Each named move below is a turn or a mirror, shown by a few rows before and after it. Which moves, in which order, take the first row of each later pair to the second? The first pair is answered.
J756:
[ 10.0   2.6 -13.7   4.8  -7.9  16.1  -6.7  -4.4  -3.6   0.9  -2.7  19.1
  11.7  -8.7  12.1   5.6  -2.2  10.0  -9.0  20.2   6.6] => [ 12.5   5.3 -13.6   3.2  -9.0  19.8  -4.6  -1.8  -2.3  -1.6  -3.1  20.6
  13.8  -5.5  15.3   5.6  -2.6   8.3  -8.3  13.7   4.1]
[  0.0  13.9   4.1   6.3   1.6  -5.1   5.9  -8.3   1.0   6.1   8.7 -10.4
 -14.4  -7.4  -6.0  -2.8  -5.3  11.2 -13.3   5.3  -5.9] => [  3.0  18.3   5.9   2.6  -1.5   2.3  -3.5   5.8   8.3   3.4   9.7  -2.4
  -9.5   2.8   4.8  -4.8  -3.7   8.9  -7.1 -14.9  -4.8]
[  0.6 -10.6 -10.7 -13.6  -5.2   5.4  -5.5  -1.9   6.6 -15.3   4.4  -2.8
 -21.9   0.9  -5.4  -2.9  16.2  -2.0  -3.0 -10.0 -14.2] => [  0.3 -13.9 -11.7 -12.6  -4.2   2.6  -5.2  -8.5   3.0 -14.4   3.1  -4.6
 -23.8  -5.1  -9.5  -3.9  13.0  -0.4  -9.0  -0.8 -14.5]
[ -7.5 -16.6   4.3 -12.7  -2.2  23.5   5.5  24.9  10.8  -3.0  -0.8  11.5
  13.0   7.7  31.5  -0.2   4.4  -7.5  -1.8 -19.5   6.4] => [-10.0 -32.6   0.7  -8.1   6.7   6.1  23.2 -11.3 -11.0   4.6  -7.3 -10.4
   4.8 -22.5  -1.2   5.4  -5.8   0.9 -11.2  31.0   8.6]
J162:
[ -6.6 -10.4  -0.3   1.5  24.8 -15.3   6.4 -10.8 -16.1   8.9  -2.7  17.3
 -24.1  -7.3  -5.3  -3.6  -2.4 -15.7   0.7  17.1 -11.9] => [ -9.2 -12.5   0.6   5.2  21.8 -10.7  14.2  -7.6 -17.0   6.8  -4.9  25.9
 -16.5  -5.3   5.3  -1.4  -0.5 -16.9   4.2  15.8  -6.7]
[ -7.8  -0.9  16.9   6.9 -23.3  -4.5 -22.6  -7.8   5.4  -8.0 -10.2  -1.0
  18.2 -20.8 -19.9  -5.9  -0.6  18.1  -8.9  -5.2  10.6] => [-11.9  -3.1  18.7  10.3 -27.9   2.5 -12.8  -3.7   1.9  -8.8 -12.1   8.1
  26.7 -14.3  -4.1  -5.1   2.1  17.4  -5.8  -6.7  15.1]
[-18.8 -13.7  -5.6  -0.3  20.5  -4.9  19.7   3.3 -19.3  -3.3  -0.7  31.0
  -9.0  -3.6   8.1  -2.7   2.0 -17.7  15.6   2.1  -1.4] => [-12.3  -8.3  -7.8  -7.3  26.8 -21.7  -1.2  -7.7  -9.2  -2.0   7.3  11.2
 -26.5 -10.5 -20.7  -3.3  -1.2 -16.5   8.4   6.9 -12.0]
[ -3.6 -30.9  -7.7  -2.7  -4.2  -6.2  10.5  -3.6   6.8  -8.8 -19.1   7.6
  16.5  -7.0  -4.2   1.8   8.7 -14.5  28.3  20.1  15.5] => [  1.5 -30.7  -7.3  -7.4  -1.5 -14.7  -0.4 -10.1  10.9  -6.6 -13.3  -6.2
   8.4 -12.1 -22.1  -0.1   3.7 -12.8  25.1  21.6   8.7]
J999:
[ 12.0   0.9   0.5  -4.3 -25.1  15.5  -3.9  12.3  14.1   1.5  -3.2 -21.5
  14.6  -2.6   6.0   8.3  -2.3   6.8  -8.6  -6.1  17.0] => [ -1.9  -8.8  -3.4   5.4  -7.4   4.7  16.0  -7.3 -12.8   8.3  -6.9 -16.0
   3.9 -16.8   0.3   8.7  -6.6   3.5  -9.7  26.3  13.5]
[ -3.6   7.0 -17.6   6.7  19.4  -9.2  -8.2 -17.6 -15.3   7.8   4.5   9.3
 -24.8   0.3  12.9  -1.1 -11.6  -4.6   0.5  -1.8 -12.3] => [  5.6  15.5 -14.2  -0.9   8.2  -2.1 -26.1   0.4   4.0   4.7   6.7   8.4
 -18.1  11.8  16.9   0.1  -9.1  -2.8   1.4 -22.4  -9.4]
[  6.7 -17.4  -1.8   1.9  -6.0 -12.6  -5.1 -17.2  -5.1 -13.0  -7.0 -34.4
  -5.9  -7.2  -9.7  12.1   5.9 -11.8   9.6  18.7   1.4] => [ 14.4 -10.2   0.0  -4.1 -16.7  -4.9 -19.1  -4.6  14.5 -16.4  -4.3 -34.4
  -0.2   3.6  -8.7  12.3   9.3 -11.9  11.3   1.7   6.9]
J927:
[  9.7  -2.4   2.8   2.7 -18.2  20.0  13.5  15.7 -11.4  -4.7  -7.8   8.5
  30.6   7.5  34.3  -4.4   7.5  -1.7   1.4 -11.3  11.5] => [ 24.0  -6.4   0.3  -5.8 -30.8   8.6  -6.5  13.9  15.0  -8.6  -9.5 -15.1
  30.7  -0.7   4.8  -6.8   9.2   0.9   1.6  -8.2  16.5]
[ -6.0 -17.7   6.5  32.9  -7.3   3.9  24.8   1.1 -30.5  -2.8   2.4  12.0
  -2.4  -4.2  -4.6   0.2  19.2  -5.2   1.5  14.8   5.0] => [  8.8 -22.1   9.6  21.5 -19.8  -4.4   3.9   1.2  -6.6  -3.9  -0.6 -11.3
  -0.6 -11.3 -33.5  -0.3  19.3  -1.7   2.7  19.8  11.2]
[  0.8  17.7   0.1   5.6 -15.2  17.7   9.3 -22.5  -5.8  11.0   2.9  -6.3
  10.8   8.8   9.6  -5.0   3.1  28.6 -24.2 -13.3  -9.6] => [  9.1  14.6  -1.6  -8.7 -16.7   6.9 -15.3 -20.4  16.7   5.4   2.2 -21.5
   4.2   7.9 -16.2  -8.9   5.7  21.9 -18.8 -14.0 -11.5]
Now pairs of rows:
(2 to 3 moves a pair)
[ -7.5  -0.4  -9.6  -6.9  14.5  -6.1  -4.3   5.2   8.7  -5.6   0.8  10.1
  -7.6   5.0   3.3  -2.9   5.0 -13.4  19.9 -13.0  -8.0] => [ -8.0   9.0  -6.2   2.4  19.8 -10.7  -0.3 -12.2 -13.0   1.7   6.9  -2.1
 -18.6  -5.5  -3.3  -2.0  -4.6  -0.8   0.1   0.0 -18.2] -> J927, J162, J927
[ -5.6  -4.8  -3.4  -7.8  -0.3   4.1  -2.7  10.9  13.2  -7.0  -8.0   6.3
   2.4   5.7   1.9  -4.5   9.9  -9.1  13.0 -10.1   3.3] => [  2.3   4.3  -0.3 -10.2   1.2  -0.9 -13.3   2.7  12.8  -2.9  -0.4  -9.0
  -7.1   2.0 -13.7  -3.5   3.5  -1.2   4.0  -8.3  -8.1] -> J927, J162, J756
[ -8.4  -9.8  -9.9   7.3  10.2 -13.2  14.0 -17.8 -16.6   1.5  -4.6  -2.1
  -7.9 -17.3  -6.8  -1.3  -1.3  -4.7   3.9  23.7   1.9] => [-14.1 -14.3 -12.9   7.6  11.1  -6.5  17.2 -10.0 -12.8  -0.1  -8.3  11.6
  -0.6 -11.2   9.4   0.1   2.5 -12.5  12.8  15.9   7.7] -> J927, J927, J162
[ -1.8 -25.3  -6.9  -5.2  21.1 -23.9  -0.5  -0.1  10.8 -19.1 -14.9   9.4
  10.2 -15.5 -12.4  -9.8  17.6 -11.5  15.2   5.3  17.5] => [  0.4  -8.0  -6.6  -7.6  27.1 -22.4 -16.8  13.3  18.6 -19.2  -4.5  16.6
   1.7  -0.8   0.7 -11.1  18.6 -11.4  12.4 -25.8   4.3] -> J927, J162, J756
[ -0.8   3.5  -3.0   3.8  -5.2   8.6   0.5   4.0  -0.8  -2.1   6.4  -3.5
  13.9   9.2   7.1   3.8   2.2  14.8 -10.7  -1.1   5.0] => [ -5.9  -5.8  -8.2   2.5   6.2  -4.0   5.7 -10.2  -7.8  -1.3   5.6  -7.1
   3.1   0.9  -8.7   3.3   1.6   9.9  -8.2  12.9  -0.2] -> J927, J999
[  6.8  12.9   7.3  -6.0   5.6  -4.6 -29.0   1.9  14.8   7.0  10.4   6.9
  -7.2  13.7   3.6   5.7   5.3  -7.5  -2.0 -30.8 -10.3] => [  8.8  20.5  13.0   0.9   7.4  -2.2 -22.2  -8.2  -2.2  12.0  17.0  -2.0
 -13.8   6.5  -1.7   7.1  -1.7   3.1 -18.7 -18.2 -14.2] -> J927, J162
[ 20.5 -11.8 -10.0  -8.3  -7.9 -16.0 -10.3  33.2  17.2   4.7  -1.1  -4.4
  28.2   6.6 -10.9  -1.2  11.4 -19.0  34.3   1.4  10.2] => [  6.6 -21.8 -11.4   5.2   8.1 -20.8  19.7   8.4 -19.6  11.1  -5.7   4.4
  20.8 -10.5  -4.7   2.2   5.4 -15.9  30.0  35.3   6.6] -> J999, J927, J927
[  1.2  -9.1   3.5   9.2  -5.7   7.9  13.2  -0.2  -2.1 -10.8 -18.7  10.5
   8.4  12.5  21.7  -2.4 -11.5  -8.7  -9.5  16.1 -22.6] => [  8.3  -9.9   2.8   2.8  -4.6  -1.9   3.4  -9.0  -1.3  -7.2 -16.1  -6.9
   0.0   2.0  -2.8  -3.2 -15.5  -5.8 -15.9  28.5 -25.5] -> J999, J756, J162
[ -7.5  -1.0   2.7   9.5  11.5  -0.1  13.6 -11.3 -25.1   1.0   4.7  12.1
  -0.5   2.6  16.6   0.2   2.6   4.5  -7.0   7.2  -6.0] => [ -6.3  -4.8   1.5   8.9   7.4  -3.4  11.6 -17.6 -25.2   2.0   2.8   1.8
  -2.0  -5.4   4.7   1.1  -0.3   7.2  -9.0  17.0  -4.6] -> J756, J999, J756
[ -2.2  -0.7 -12.1 -14.5   0.2   4.4 -12.0  10.7  26.4  -6.4  -3.6   5.8
   9.4   9.5  -0.2  -4.3   4.3 -11.0  17.5 -28.5  -9.6] => [ -8.8  -5.8 -17.8 -11.4  22.8 -13.2 -10.7  -5.5  11.2  -2.6   3.0   5.8
 -11.2  -0.1 -11.8  -5.2  -2.6 -16.4  17.2 -14.0 -22.2] -> J999, J756, J162
[ -1.6 -15.9 -10.9   4.5  10.6  -2.0  16.5 -13.3 -15.0  -2.3 -16.4  -5.3
  -0.8 -13.2 -12.0  -6.6  -5.1   0.9  -5.3  20.9  -0.9] => [ -1.8  -3.6  -9.5  -0.5   3.3  14.7   7.6  16.7   3.3  -7.5 -14.0  17.6
  12.0  10.6  20.5  -7.9   3.1  -4.2   2.4 -19.7   1.5] -> J162, J756
[  1.8   1.4   6.0   4.4  -3.9   6.3  -3.5  14.2   7.7   3.3 -10.8   1.1
  17.5  10.6  24.6   4.5  14.4 -15.4   4.3 -26.9   9.6] => [ -8.5   6.5   2.6   8.1  27.2  -7.0  -0.1  -4.0 -18.7   9.2  -1.3   6.0
  -9.6   1.2  18.2   4.6   7.0 -18.1  -2.4 -19.2  -9.2] -> J162, J927, J999
[  9.7  16.5   5.8   1.4  -2.5  13.9  -0.5  19.1   0.6  -8.3   5.7   7.7
   3.5  22.3  13.6  -0.2  -2.5  -2.6  -6.5 -22.7  -1.5] => [  6.8  21.9   9.3   5.6   6.3  10.1  -2.9  11.5  -8.5  -6.1  14.4   5.6
  -7.5  21.5   9.1  -0.2  -6.7  -0.1 -12.4 -21.4 -10.4] -> J162, J927
[ 12.3  18.9   6.6   4.5 -24.9  10.5 -10.3  19.6  11.6  -5.3   2.1  -4.8
  21.0   8.5   7.0  -8.9   3.9  15.5  -9.4  -6.3   4.7] => [ 13.5  11.1   9.1   7.4 -24.9   3.4  -5.2   3.3   4.5  -3.6   2.7 -18.5
  16.3  -8.9 -11.5  -7.4  -0.6  18.6 -15.9  20.2   3.5] -> J756, J999
[  3.4  22.4   6.9   3.4  -7.8  -4.5  -9.5 -11.9   4.5   3.3   6.3 -11.7
  -9.0  -3.0 -11.6   3.3  -5.8  10.2 -10.4  -0.3  -0.8] => [  3.3   9.0   6.3  -2.2 -12.5  -8.0  -7.1 -13.0  15.3   1.2  -4.0 -14.1
  -2.0  -5.5 -18.4   5.1  -2.9   7.9  -2.5   8.0   5.7] -> J162, J756, J927
[-10.4 -34.1   9.4   2.9 -12.3   9.6  13.8  18.0  18.3 -29.0 -17.2  27.4
  41.7  -2.1  22.3   0.4  16.8  -0.1  17.0 -21.6  28.8] => [  9.7 -25.3   7.0 -16.9  -1.7 -26.0 -34.2   0.3  41.1 -26.6  -0.4 -19.0
   8.3 -17.3 -47.7  -1.0   4.1   2.9   3.9 -18.5   8.6] -> J999, J162, J999
